Families of rows that turns and mirrors carry onto each other, the same ones carrying the whole set onto itself: the rest of each named row's family, in list order:
4 families of 8 rows:
z210: +1.87 +2.95 -0.08 +2.52 +2.10 -0.31 +2.15 +0.71 -0.25 +2.03
z404: +1.39 +0.96 +2.63 +0.94 +2.65 -0.95 -1.87 +3.90 -1.68 +0.04
z176: -1.09 -2.18 -0.92 -3.60 -1.25 -0.18 -3.30 +0.74 -2.54 +1.63
z917: -1.55 -1.35 -2.44 -1.87 +0.18 -0.55 -4.39 -2.30 -2.79 -2.80
z167: +1.06 -0.98 -0.29 +2.85 -0.69 +1.58 -0.10 -4.74 -2.21 +0.22
z683: -1.03 -2.86 -0.23 -0.72 -0.40 +3.20 -0.67 +0.77 -3.96 -2.94
z67: -1.17 -2.08 -0.18 +1.52 -1.42 +0.85 -2.45 +2.16 -4.18 -2.60
z853: -2.68 -3.68 +1.07 +1.64 +0.43 +2.45 -0.01 +0.62 -1.71 +0.48
z119: +1.60 +3.10 +1.09 -1.21 +1.47 -2.01 +0.25 -0.13 +2.80 -2.07
z943: +2.62 +2.11 -1.87 +2.15 +3.01 -2.00 +1.50 +0.33 +0.45 +1.06
z323: +1.06 +1.62 +0.21 -2.47 +4.53 -2.07 -3.55 -0.53 -0.31 -0.35
z97: -0.08 -1.07 -2.56 +2.34 -1.52 +3.73 -1.67 -2.81 -3.17 +0.79
z34: +0.74 +2.61 -0.17 -0.46 +2.06 +0.28 -0.83 -1.81 +4.17 +0.66
z946: +1.25 -2.40 -2.67 +2.63 -3.19 +2.33 +0.28 -0.14 -1.28 -0.35
z559: -0.04 -0.89 -0.39 +1.69 +3.90 +1.62 +0.82 +3.86 +0.64 -1.39
z850: -3.30 +0.23 -3.41 -2.19 -0.61 +1.41 -3.18 -0.55 -3.17 -1.09
z552: +1.41 +4.97 -0.94 -1.16 -0.26 -1.03 -2.34 -0.01 +1.62 -2.67
z550: +1.51 +0.46 -2.57 -3.49 +2.02 -0.98 -2.47 +3.72 -0.40 -0.42
z2: +3.79 +1.93 -1.88 +2.84 +2.69 +0.72 +0.93 -1.62 +0.40 -1.77
z419: +3.96 +0.54 +0.17 +2.01 +1.14 +0.80 +0.95 +1.59 +1.31 +2.36
z739: -2.01 -0.18 -2.94 +0.19 -2.16 +1.99 -1.47 -3.48 +1.72 -1.98
z953: -0.53 +0.24 -2.66 +2.91 -1.98 +3.49 +0.06 -1.29 -3.24 -0.53
z565: -0.16 +0.40 -1.65 -1.91 -3.11 +3.00 -1.00 -3.33 -0.58 -2.68
z130: -1.29 +2.20 +0.56 -1.02 -3.46 -0.27 -3.29 -3.08 -0.91 -0.72
z444: +1.17 +1.97 -2.02 -1.69 +3.16 -3.52 -1.18 +2.12 -0.11 +0.72
z677: -1.75 -2.99 +1.14 +0.11 -1.33 +4.07 -1.65 +0.45 -2.60 -1.89
z528: +2.30 +3.29 +1.03 -2.53 +1.02 -0.73 +0.83 -1.33 +2.25 -0.21
z442: -0.79 +3.08 -0.67 -2.60 +3.56 -2.34 -1.29 +1.34 -0.31 +1.50
z426: -1.41 -1.07 -2.64 -1.52 -1.10 +1.88 -4.32 -0.88 -3.89 +0.66
z230: +0.99 -0.01 +1.76 +0.05 +3.13 -1.31 +1.45 +3.40 +1.12 -1.57
z503: +1.63 -0.07 +2.68 -1.14 +3.83 -0.64 +1.36 +2.75 -1.19 -0.30
z580: -1.14 +0.23 +0.25 -0.85 -3.10 +3.22 -2.94 -3.00 -0.83 -2.29

Which other rows belong to the same family as z404? z917, z67, z323, z34, z946, z419, z739
Which other rows belong to the same family as z953? z210, z683, z850, z565, z528, z442, z503

Families of rows that turns and mirrors carry onto each other, the same ones carrying the whole set onto itself: the rest of each named row's family, in list order:
4 families of 4 rows:
z573: +4.06 +3.01 -0.48 +3.61 +1.13 +0.44 +0.57 +0.66 +0.70
z28: -2.48 -2.84 +3.26 +0.47 +1.59 -1.71 -1.30 +0.62 -2.91
z882: -2.79 -2.12 +3.57 +2.44 +1.42 -1.12 -1.18 +1.35 -2.64
z223: +0.43 +2.00 +2.03 -4.24 +0.19 -2.96 +1.47 +0.94 -1.54
z173: +5.01 +2.17 +1.00 +2.42 +2.47 +0.23 +0.37 +1.32 -0.22
z532: -3.08 -2.54 +1.81 +2.23 +1.06 -0.80 -2.09 -0.05 -2.85
z523: -0.38 +1.13 +1.30 -2.28 -0.39 -3.47 +0.01 +0.14 -4.49
z734: +5.18 +1.12 +0.47 +3.49 +1.16 -0.54 -0.14 +0.21 +0.23
z625: -2.12 +1.27 -1.93 -0.04 +0.48 +2.33 +0.78 +0.89 +3.14
z108: -2.77 +1.37 -1.57 +1.21 +1.39 +2.36 +1.69 -0.57 +1.97
z907: +1.47 +0.99 +0.67 -4.14 +0.07 -2.75 -0.17 +0.69 -3.49
z196: +0.24 +1.52 +1.02 -3.45 +0.08 -3.13 +1.35 -0.55 -3.19
z157: -2.34 +0.88 -2.32 +0.66 -0.99 +1.18 +1.50 -0.47 +2.37
z49: -2.87 -1.79 +3.03 +3.93 +0.73 -1.74 -0.06 +0.29 -2.57
z527: +5.16 +1.04 +1.69 +2.80 +0.94 -0.80 -0.83 +1.86 +1.09
z515: -0.49 +0.95 -1.22 +1.09 +1.82 +2.82 +1.07 +0.14 +3.42

Which other rows belong to the same family as z49? z223, z157, z527
Which other rows belong to the same family as z173? z532, z108, z907
Which other rows belong to the same family as z523? z573, z28, z515

Families of rows that turns and mirrors carry onto each other, the same ones carrying the whole set onto itself: the rest of each named row's family, in list order:
4 families of 8 rows:
z531: +3.91 +1.79 +2.54 +1.35 -2.85 -0.55 -1.96 -1.09 +1.46 -0.10 -2.05 +0.62
 -1.85 -1.54 -0.22 -3.28 +0.19 +0.11 +1.02 +2.10 -2.18 -5.20 +3.41 +3.54
 -5.27 +4.85 -0.57
z85: +3.21 +1.23 -0.88 +0.39 -1.10 -1.66 -3.40 +0.44 -1.86 -2.33 -1.06 +1.18
 -3.03 -2.50 -2.08 -1.64 +1.88 +1.13 +2.71 +2.36 -3.95 -1.48 +1.26 +1.16
 -2.90 +2.99 -0.03
z222: +0.38 -0.27 +3.49 -2.52 -2.23 +2.64 +3.01 +0.39 +1.64 +0.32 -2.11 -0.11
 -3.94 +4.07 -3.14 +3.55 +0.01 +1.56 -5.76 +1.23 -4.26 +0.97 +5.03 +1.92
 -2.22 +2.03 +1.14
z43: +0.30 +2.16 +1.09 +0.03 -0.11 -2.04 -0.34 -2.09 -4.01 +5.66 +0.49 -0.38
 -1.20 +1.35 -2.69 -2.07 +3.29 -1.48 -1.73 -2.74 -0.08 -2.38 +2.68 +2.66
 -2.68 +2.29 -2.36
z246: +0.14 -1.93 +0.36 +3.26 +0.03 +0.73 +1.42 +0.48 +0.76 +1.29 -3.02 +3.35
 -0.23 +3.49 -2.47 -0.40 -2.54 +0.45 -1.40 +2.00 -2.78 +0.63 -3.18 -0.65
 +0.52 -1.84 +2.75
z122: +1.31 -1.92 +4.73 -3.38 -0.90 +3.15 +2.66 -1.71 -1.18 +2.09 -2.93 +1.57
 -2.08 +6.48 -0.85 +0.62 -1.23 +0.67 -3.58 -0.29 -4.51 +0.53 +4.33 +2.92
 -2.13 +0.54 +2.20
z251: +0.61 -0.68 +3.34 -1.17 -1.39 +1.25 +3.86 -0.33 +2.19 -1.32 -2.19 -0.19
 -3.84 +4.25 -3.17 +3.88 +0.77 +2.41 -5.15 +1.12 -5.16 +1.17 +4.68 -0.01
 -2.11 +2.06 +1.06
z697: +0.98 -1.00 -1.10 -1.42 +0.73 -5.98 +1.08 +0.25 -1.92 +2.99 +0.55 -1.09
 -1.91 -0.68 -3.35 -2.92 +2.27 -2.33 -2.31 -2.02 -2.53 -4.34 +0.75 +0.96
 -1.73 +2.04 -0.52
z342: +0.11 -3.89 +2.42 -1.35 -2.08 +1.52 +3.02 -1.99 +1.09 -0.65 -3.55 +1.54
 -0.80 +4.26 -4.25 +2.84 +1.68 +4.00 -1.85 -2.53 -3.76 +0.16 +3.40 -0.93
 -0.85 +2.50 +3.23
z29: +0.50 -0.22 -0.50 -1.81 +0.70 -4.33 -0.34 +0.62 -3.68 +3.52 +1.79 -0.61
 -1.62 -0.34 -3.13 -2.63 +1.56 -2.56 -3.37 -2.15 -3.14 -3.81 +0.50 +1.45
 -1.46 +1.01 -0.75
z177: +4.26 +2.21 +2.90 +2.31 -2.45 -0.51 -2.60 -1.15 +0.55 -1.09 -1.00 +1.36
 -1.87 -1.41 -0.13 -2.72 +0.24 +1.09 +1.36 +2.45 -3.26 -4.65 +3.01 +2.12
 -4.61 +4.21 -0.60
z401: +2.33 +2.42 +1.79 +0.95 -2.15 -0.93 -1.27 -0.72 +3.03 +0.35 -2.90 -1.38
 -3.86 -1.00 -0.83 -3.25 +2.07 +0.12 +0.76 +3.45 -0.97 -2.51 +1.83 +4.65
 -5.12 +4.85 -0.92
z236: +1.77 +1.61 -0.14 +0.60 +0.04 -3.42 -0.90 -0.93 -2.63 +4.99 +0.86 -0.81
 +0.04 +0.81 -2.14 -2.17 +1.14 -1.67 -1.89 -2.72 -2.18 -5.09 +3.08 +0.71
 -2.90 +2.23 -2.93
z591: +0.29 -0.22 +2.70 -2.49 -0.38 +3.30 +4.10 -2.25 -0.05 -0.02 -4.42 +1.18
 -2.46 +4.91 -2.33 +2.25 -1.25 +0.95 -5.02 +0.02 -6.01 +0.36 +3.55 +2.48
 -2.58 +2.82 +2.83
z894: +2.18 -2.11 -1.83 -1.49 +2.66 -4.32 +0.34 -1.52 -1.87 +0.96 -0.87 -3.17
 -1.14 -0.03 -2.08 -1.47 +2.52 -0.09 +1.49 -1.91 -0.83 -2.28 +4.56 +1.43
 -2.31 +3.55 -2.31
z623: +1.40 -0.42 -0.27 -2.00 +1.81 -1.17 -2.60 -0.89 -5.21 +2.63 +1.06 -1.94
 -0.67 +0.09 -1.18 -1.44 +1.10 -0.94 +0.62 -2.00 -1.45 -1.95 +3.90 +3.32
 -2.03 +1.77 -2.74
z407: -1.37 -0.96 -1.23 +3.03 +1.03 +2.42 +3.93 -1.08 +1.89 +1.92 -4.91 +1.08
 +1.29 +2.65 -3.04 +0.63 -3.43 -0.46 -2.73 +0.78 -0.94 -0.24 -2.16 +1.71
 -0.66 +0.90 +2.84
z673: +2.29 +0.91 -0.61 +1.15 +0.66 -4.83 -0.02 -1.07 -1.49 +4.15 +0.31 -1.27
 -0.20 +0.61 -2.54 -2.11 +1.69 -1.91 -1.55 -2.74 -2.49 -5.15 +3.11 -0.24
 -2.61 +2.65 -2.75
z334: -0.47 -2.51 +2.85 -3.69 -3.37 +4.76 +1.85 -0.91 +0.01 +2.40 -3.26 +1.14
 -0.92 +4.28 -3.98 +2.29 +0.35 +2.32 -3.14 -2.03 -2.32 -0.27 +3.75 +2.42
 -1.55 +1.98 +3.00
z113: -1.59 -3.16 -0.88 +0.28 -1.14 +2.22 +1.26 +1.44 +5.80 +2.27 -4.68 -1.80
 -0.03 +2.76 -3.96 +1.01 -1.45 +1.56 -2.22 +1.12 -1.02 -0.56 -1.00 +1.27
 -0.43 +0.92 +2.50
z753: +0.43 -1.77 -0.74 +1.32 -1.43 +1.38 +3.42 +1.21 +2.99 +3.84 -5.05 +1.60
 -0.73 +3.23 -3.07 -1.08 -2.51 -1.18 -1.97 +2.05 -0.09 -0.56 -2.36 +2.00
 -0.86 -0.68 +3.11
z547: +2.93 -1.53 +4.16 +0.35 -1.04 -1.07 -1.54 -1.56 -0.33 -3.35 -0.36 +1.00
 -2.28 -2.22 +0.40 -3.42 +0.26 +0.74 +1.68 +1.78 -2.23 -3.41 +1.84 +3.88
 -3.82 +3.89 +1.77
z732: -1.96 -2.54 +0.76 +1.32 -0.08 +3.32 -1.79 +1.31 +2.93 +1.34 -1.76 +0.36
 +0.11 +3.29 -3.04 +1.98 -2.26 +2.74 -2.67 +1.26 -3.34 +0.22 -1.97 +0.32
 +0.10 -0.97 +1.83
z855: -1.02 -1.71 +0.84 +4.49 -0.54 +2.99 +2.55 +0.52 +0.46 +1.52 -1.43 +1.57
 +1.05 +1.93 -3.98 +2.00 -2.34 +0.82 -2.02 +0.64 +1.80 +0.51 -0.75 +0.31
 +0.20 -0.45 +1.52
z102: -1.60 -0.91 -0.61 +3.47 +1.17 +2.63 +2.92 -1.06 +0.67 +1.51 -3.93 +1.87
 +0.93 +2.82 -3.05 +1.11 -3.53 +0.15 -2.65 +0.91 -2.00 +0.11 -2.62 +1.13
 -0.24 +0.12 +2.80
z476: +2.91 +1.80 -1.63 -2.06 -2.73 -0.55 -1.92 +1.12 -0.35 +0.29 -2.88 -0.47
 -3.26 -2.70 -2.39 -2.79 +1.54 -0.95 +2.17 +2.46 -1.21 -2.54 +2.27 +4.42
 -3.62 +3.82 +0.30
z380: +0.42 -0.84 +2.49 -1.60 +0.09 +1.69 +4.69 -2.81 +0.84 -0.93 -4.55 +1.14
 -2.36 +5.03 -2.47 +2.13 -0.73 +1.36 -4.56 -0.38 -6.39 +0.49 +3.42 +1.24
 -2.13 +3.18 +2.71
z13: +2.95 -0.95 +3.85 -0.63 -1.81 -0.53 -1.02 -0.99 +0.02 -2.00 -1.25 +0.41
 -2.37 -2.24 +0.09 -3.77 -0.09 -0.03 +1.36 +2.04 -0.94 -3.73 +2.08 +5.49
 -4.44 +4.58 +1.65
z162: +1.10 +0.18 +0.14 +1.80 +1.05 -5.22 +1.25 -2.98 -2.17 +3.05 -0.21 -0.93
 -1.30 +1.18 -3.04 -1.86 +4.77 +0.03 -0.35 -3.19 -1.11 -2.33 +2.42 -0.35
 -2.53 +3.38 -2.43
z98: +1.82 +2.77 +3.21 +2.88 -1.07 -0.28 -3.93 -0.97 +0.33 -1.16 -0.53 +0.78
 -3.40 -0.55 -0.15 -2.37 +1.87 +1.58 +0.83 +3.50 -3.44 -1.44 +0.56 +2.77
 -4.21 +3.29 -1.29
z114: +2.08 -3.94 +3.60 -2.07 +0.14 -0.58 +4.94 -2.48 +1.76 -0.30 -4.36 +0.41
 -2.42 +6.06 -1.64 +0.56 +0.21 +1.90 -2.49 -0.28 -4.62 +0.75 +4.41 +0.39
 -2.36 +1.62 +2.45
z966: -1.01 -1.83 +0.12 +4.01 -0.71 +2.24 +4.07 +0.72 +1.87 +1.81 -2.71 +0.89
 +0.95 +1.57 -4.36 +1.80 -2.09 +0.58 -1.76 +0.42 +2.90 +0.30 -0.08 +0.83
 -0.20 +0.40 +1.47

Which other rows belong to the same family as z177? z531, z236, z591, z407, z673, z102, z380
Which other rows belong to the same family as z29? z222, z251, z697, z547, z855, z13, z966

